Rotation paths and how fast each direction turns (deg/step):
Each turn is a multiple of 5 degrees from 10 to 175, or 0.
Each row of a path follows its step; steps can be skipped.
path 1
step 0: [ 48  -6 -31 -14  26  14  19  14 -11 -32  31  -8 -20 -22 -31  26   3 -27
  28 -24 -40  10 -12 -40  20   1   7  -6   8 -19 -15  15 -13  51 -11  -2
   1  13]
step 2: [-40 -14 -12  20  18  14 -13  -7 -21 -27 -15  19  -4 -10  26  23   9  -4
  -7  16  46 -14  -7 -15 -38  22 -27  41  24 -48 -45  13  -7  31 -14   1
 -11  -3]
step 4: [ 17   2   5  10   3  13 -25 -21 -11  -7  60 -14 -16 -17 -31  25  10 -21
   7  -3  -9 -30 -47 -43  -4 -24  33  10  -1   5 -32 -58  -1   8  -4  11
 -18  -7]
step 5: [ -7   2 -35  17   5  22  21  22 -22 -39  22  -3 -37  -8   1  50  19 -12
 -22 -32 -30 -26  28 -16 -30  12  -9  28   1 -10 -11   5 -41  33 -10  13
  -3  18]
step 6: [-21  22  -6   6  51  26 -10 -19  -6 -23 -16  14 -38   1 -12   0 -33  12
  30   8  -9  28 -21  12 -18   9  -9  -3   2 -68 -29   1 -27  17  -8  16
  27  32]
step 8: [ 47 -13 -18   6 -18  24  13  -2 -17 -34  37  -7  15   2 -17  24  33 -31
  23  16  30 -35  12 -23   7  23  12  17  28 -41   3 -28 -32  13 -12  -5
  -8  17]
step 9: [-17  32  17   0   8  34 -18 -24 -30 -22  15 -14 -36  10 -26  37  -1  12
   1   7  -3 -15 -19 -43 -48 -13   3  24   9   9 -28 -29 -22 -21 -11   2
  14  46]
step 10: [-27 -13 -39  21  27   7   3   4  13 -14  14  11 -37 -31 -12  17 -12 -45
  -1 -24 -27  13 -19 -34 -30 -11 -35  11  19 -18 -45  16  -7  31  -7  18
  18 -21]
step 11: [ 10  -8 -16  14  54  18   4  -8  11 -25  36   6  -6  -8 -15 -13 -21   3
   9   0 -16 -27   7  16  28  34   6 -17  -5 -66 -22 -41 -37  27  19   4
   7  -2]
Directions:
[ -2  -5 -23  -8   0   2  -1   3 -11  -6   7   0   5   7   0   0  13 -12
   1   3  -5  -2   6  17   1   5 -13   6  10  10  -5   6   6  12   3 -14
   2  -7] : 135
[-5  0  6  1  9  2  0 -6  5  3 10 -5 20  7 10 -4 16  0 11 10 16 -7 -9 -4
 10 -7  4  7  3 -7 17  0 -4  3 10 -1  3 -6] : 80
[-20  18   1   9  -3  -3  -3   2  -8   4 -12  20  -6  -1  -7  -4  13 -10
  -4   9   1   3   9  -9  -2  -5  -5   1  -9  -5   6   0  -1   4   1  -6
  13   2] : 95
[ 14  -9   5   0 -12 -10  -2  -9   3  11 -11  -5   0   5  -7   2   4  -1
   3  14  15  -1   1 -10 -15  15 -10  11   7   0  -4 -10   6  -3  -3 -10
   4   0] : 65
[ 10   3  -3   6  -1  11   0  17   4   3   4   7   2  -5   3  -7  12  13
 -14  -1  -6  14  -5 -14  -7   3 -10   7  11  -3   8   7  -2   2  -3   0
 -14 -13] : 140
